(in the rows, 128 means zero)
The rows of M fall into a few groups, and each row is roughly a mix of its group's hidden directions.
M (134 x 16):
[[173 134 178 144 136 136 128 119  91 155 118 123 134 144 138 107]
 [134  78 120 129 151 140 138 156 115 143  90 120 101 126  95 110]
 [148 135 139 127 139 167 108 121 153 143 179 136 154 128 127  92]
 [153 155 111 136 109 154 126 156 148 126 179 135 162 119 136 114]
 [ 89 116  81 101  96 143 135 135 154 121 125 123 118  97 117 142]
 [141 109 134 165 101 122 157 131 108 112 106 113  99 119  90 158]
 [172 155 126 135 116 119 128 101 163 107 133 142 142 113  84 143]
 [115 173 120 128  98 145 120 120 120 116 166 145 173 128 148 144]
 [107 153 128 109 156 124  87 119 139 158 143 136 164 141 144  95]
 [130 110 106 151 115 134 151 152 138 107 112 119  86  96  86 137]
 [132  95 144 116 130  90 123  99 122 162  79 110 126 143 118 132]
 [150  86 161 109 107 148 125 117 120 153 127 115 142 121 176 128]
 [186 117 172 146 155 144 124 134 142 151 136 127 131 120 139 108]
 [109 101 144 121 129 154 123  90 124 160 141 133 113 130 168  89]
 [ 81 174 108 145 126 117 126 158  98 126 138 131 138 136 158 131]
 [126 163 109 155 127 151 131 153 134  90 177 152 139 120 129 126]
 [ 96 138 120 109 155 140  83 126 132 154 146 133 166 136 129  93]
 [131  80 156 103 118 135 128 105 119 167  91 102 117 125 129 129]
 [ 72 131  95 127 123 135 137 156  91 140 114 135 128 130 163 123]
 [189 120 120 143  95 147 172 124 138 128 126 144 118 114 128 123]
 [193 119 171 153 137 127 137 126 128 151 117 122 120 122 140 112]
 [141 162 105 155 123 125 138 157 150  82 165 144 127 112 130 138]
 [137 152  99 138 108 138 108 107 162 135 154 154 168 105 115 107]
 [ 94 118 121 116 137 154 138 190 114 148 120 103 129 124 138 153]
 [168 125 158 141 153 141 105 109 143 145 156 136 138 131 129  80]
 [ 68 141  84 111 113 101 114 113 143 111 125 131 126 123 118 138]
 [189 138 157 137 148 154 145 144 115 104 144 138 130 146 109 132]
 [163 174 125 145 128 139 124 127 151 115 171 153 160 127 123 117]
 [162 106 151 151 106 121 162 124 119  98 121 113  93 127 115 161]
 [141 117 120 135 130 132 103  95 163 156 126 144 130  96 126  76]
 [183 125 128 128 101 165 168 134 144 113 149 140 124 114 133 138]
 [122  98 140 101 142 118 110 115 120 180  87 114 130 131 140 101]
 [131  93 115 118 164 161 136 167 106 142 116 140 118 137 135  90]
 [116 152 119 149 124  81 112 158 124 124 102 112 155 118 110 166]
 [176 129 139 132  91 141 142  88 146 128 160 144 147 126 149 123]
 [175 130 144 136 131 127 145 188 131 123 122  98 120 119 115 148]
 [158  94 133 156  84 115 130 126 155 124 134 110 140  94 130 156]
 [100 139 115  96 152 134  84 135 150 157 137 128 156 122 137  94]
 [ 87 117 133 114 152 121  85 136 119 164  97 105 130 118 111 109]
 [ 93 174 109 119 167 117 109 125 122 132 134 148 141 157 112 104]
 [ 76 119 125 125 138 143 127 147  86 146 129 123 119 146 168 105]
 [ 95 106 134 116 143 143 143 143  94 133 126 122  92 150 176 113]
 [107 177 114 107 144 116 101 123 143 128 155 143 170 145 145 124]
 [145 154 115 151 111 137 136 153 161  91 170 135 130  99 138 142]
 [133 168 134 134  87 140 134  98 131 124 168 141 151 123 164 132]
 [111  97 131 105 122  94 107 117 114 157  80 103 141 136 111 140]
 [ 82 128 117 128 129 144 130 151  81 144 134 128 127 147 171 107]
 [108 133 103 107 104 164 143 132 130 111 180 142 148 145 153 134]
 [157 107 103 123 119 124 122 156 162 132 104 117 137  91  84 136]
 [151  70 159 118 102 115 122 126 114 114 121  98 134 132 136 158]
 [ 80 158  91  97 153 141 125 134 125 148 109 145 123 132 113 107]
 [161  96 158 125  91 145 141 136 138 126 125  99 109  95 150 148]
 [102  94 127 139 147 122 105 152 141 133 100 103  99  93  97 123]
 [156  96 143 121 123 138 156 170 112 142  94 102 121 123 124 159]
 [ 77 143  82 101 121 115 122 121 121 101 127 141 139 144 102 142]
 [172 158 131 119  99 134 156 124 143  96 151 142 145 128 142 163]
 [147 163 126 151 121 141 133 155 157  94 176 133 123 104 141 128]
 [150 128 131 144 109 132 172 139 119  83 126 127  87 124 118 161]
 [120  92 140 101 125 123 124 114 120 175  77 104 117 122 126 121]
 [149  84 125 140 146 117 139 157 155 130  96 112  94 101 111 132]
 [183 156 154 151 147 124 144 122 106 130 138 148 139 161 130 111]
 [179 119 123 127 114 120 129 119 171 120 114 125 129  99  82 137]
 [ 78 141 129 125 169 104  80 125 122 136 125 124 139 142 111 114]
 [187 122 146 118  99 143 160 129 153 123 133 124 124 107 151 151]
 [131 134 139 121 128 138 141  70 138 111 163 159 119 146 162 115]
 [156  94 162 144  89 149 129 136 130 111 149 100 123 102 130 152]
 [139  96 120 128 177 119 128 158 133 114 103 128 107 138  82 124]
 [188 101 154 139 137 152 152 146 123 159 118 127 128 128 143 116]
 [157 124 126 134 142 163 118 155 140 145 169 142 167 130 144  98]
 [ 96 146 120  98 175 138 115 122 115 149 114 141 118 154 119  89]
 [ 73 118  86 111  97 137 120 131 137 107 128 125 129 102 111 149]
 [155 139 143 133 150 148 112 140 153 124 188 136 154 140 145 107]
 [104 132 127 140 122 132 145 123  74 143 118 142 118 146 180 107]
 [172 115 169 144 116 154 148 142 119 157 130 112 121 115 163 124]
 [184 134 131 129 111 145 173 125 143  99 152 143 117 134 137 142]
 [180  97 127 133  99 148 168 119 139 149 117 133 113 113 144 116]
 [119 174 105 116 107 144 131 116 124 113 166 154 169 142 137 137]
 [ 80 103 112  91 113 154 105 118 159 135 135 115 125  97 129 131]
 [ 90 132 119 127 159  98  91 124 102 132 100 127 136 145  93 113]
 [135 140 127 124 108 131 143 125 151 102 184 136 126 136 181 131]
 [180 141 166 153 135 127 147 121  88 133 127 135 128 159 134 115]
 [159 110 164 121 100 123 112 125 130 139 141 109 158 118 180 139]
 [150 128 122 144 121 119 130 102 159 140 135 151 115 101 177  87]
 [102 161  85 135 150 122 133 133 153 110 130 148 112 129  80 123]
 [136 170 144 117 116 138 124  86 114 113 167 147 152 157 144 124]
 [176 139 156 132 125 112 122  87 169 107 151 130 129 127 112 138]
 [ 76 129 115 127 106  91 130 137 108 122  99 105 108 124 145 156]
 [138 131 118 142  94 134 170 141 125  94 118 121  98 110 113 171]
 [ 87 147 128 123 114 142 149 131  89 122 148 127 110 151 177 128]
 [155 132 122 127 146 173 130 153 141 133 173 148 147 133 141  94]
 [185 124 168 138 142 125 116 111 146 122 163 132 153 146 131 124]
 [180 128 164 131 136 118 125  94 157 113 135 129 137 135  96 150]
 [106 133  78 129 107 154 130 147 126 144 143 151 146 111 155  92]
 [182 113 132 127  99 153 167 126 157 122 138 130 110 106 143 137]
 [188 105 141 127 112 134 131 112 153 137 112 123 138 109  85 136]
 [119 155 101 122 123 169 124 117 133 124 174 159 156 134 123 100]
 [ 99 163 131 112 159 111  92 110 123 141 140 133 161 162 117 114]
 [181 133 144 127 104 135 130  94 150 122 136 128 146 121  81 140]
 [164 114 165 162 107 102 106 128 122 123 151 111 160 127 152 136]
 [151 126 112 119  98 119 120 125 186 114 146 115 140  96 102 146]
 [128  83 148 111 136 122 122 104 118 172  84 110 115 133 120 114]
 [153  78 131 132 141 126 148 144 132 131  93 114  84 120 103 118]
 [151 154 129 155 114 139 142 146 141  80 175 137 127 117 139 147]
 [ 78 136 136 136 146  98  76 128 117 144 108 109 137 116 118 122]
 [167 127 122 121 101 157 175 144 144 102 149 133 118 120 140 155]
 [ 84 129 127 152 147 104  94 124  94 155 104 123 131 136 116  99]
 [176 118 167 148 149 127 130 126 107 163 106 123 122 137 131  95]
 [139 168 136 116  85 123 138  91 113 130 143 137 153 143 166 139]
 [139  91 162 107 105 155 110 130 118 154 131 103 146 110 166 124]
 [123 184 114 111 113 114 115 109 126 134 142 146 178 141 143 134]
 [105 119 122 120 136 126 125 199 127 123 141  96 135 133 146 154]
 [180 127 123 127 103 164 163 142 151 112 150 140 134 110 133 144]
 [107 141 139 108 161 119  78 114 138 146 149 124 161 149 122 101]
 [124 172 108 137 112 147 140 154 140  85 167 140 132 113 132 149]
 [128 118 119 134 177 114 129 157 124  87 128 138 120 157  89 142]
 [ 84 145 125 119 169 121  95 131 101 126 130 132 142 162 103 113]
 [ 75 120  93 115  87 127 129 128 137 112 124 114 112  99 127 151]
 [162 113 152 134 136  90 140 150 138 115  96 101 107 121 119 166]
 [123 168 118 121  95 145 148 124 134 104 173 140 145 133 158 152]
 [122 100 139  98 148 104 118 103 119 168  81 116 122 147 127 112]
 [123  94 146 111 122 120 144  94 110 147  83 111 106 146 101 148]
 [ 89 106 133 120 144 119 126 113 125 148  84 114  78 110 131 120]
 [191 161 157 143 146 122 144 130 115 112 135 140 132 153 118 127]
 [139 136 117 129 109 160 131 111 140 135 172 148 130 122 162  79]
 [ 82 134  73 113 111 118 128 120 152  98 136 139 120 119 106 138]
 [183 143 157 152 155 128 147 137 104 123 138 144 136 163 130 121]
 [106 107 135 105 149 112 113 106  94 159  90 125 137 163 118 114]
 [156  90 166 164  99 136 116 134  98 128 142 111 149 121 142 132]
 [133  73 156 112 125 131 136 101 101 144  94 111 110 146 116 135]
 [105 130 153 144 143 102 121 165 103 149  93  90 107 123 137 142]
 [120  91 144 105 146 123 117 105 111 173  87 117 122 143 125 105]
 [ 71 120 120 118 102 113 133 115 109 140  94 107 110 119 139 158]
 [128 138 129 132 166 111 121 147 119  93 165 149 150 170 151 132]
 [ 93 135 115 104 143 151  81 137 146 134 162 127 161 122 117 108]]
Here is one row from each group, named. Which group is each of the other rows in?
[107 140 136 113  98 118 124 113 164 102 147 107 109  98 155 162] => W
[157 136 110 138 134 152 112 163 144 139 163 141 163 117 126  89] => A
[ 97 160 120  95 148 138  89 139 135 146 147 132 162 132 146 102] => L

[133 157 103 152 116 150 136 156 153  97 172 143 132  99 136 131] => L
[143  75 155 142 106 131  94 128 117 133 146 110 167 122 140 131] => L
[169 154 141 132 140 135 128 130 148  94 184 140 141 149 124 124] => A
[185 152 141 121  91 122 151 104 151 121 132 134 133 114 148 144] => W
[139 164 121 128 115 140 150 142 142  77 168 140 122 124 142 157] => L
[ 86 112 145 101 165 120  94 127 102 146 109 112 130 154 119 117] => W
[164 105 139 135  91 121 127 148 149 126 134 111 139  90 170 142] => L
[179 124 171 133 147 154 136 160 118 108 141 121 136 132 128 155] => W
[124 159 125 122  96 155 130 109 125 122 171 147 167 133 161 141] => W
[ 75 141 126 114 152  98  87 134 108 143 105 113 143 139 120 129] => W
[157 142 139 132 106  99 114  95 151 102 145 127 157 133  96 160] => A
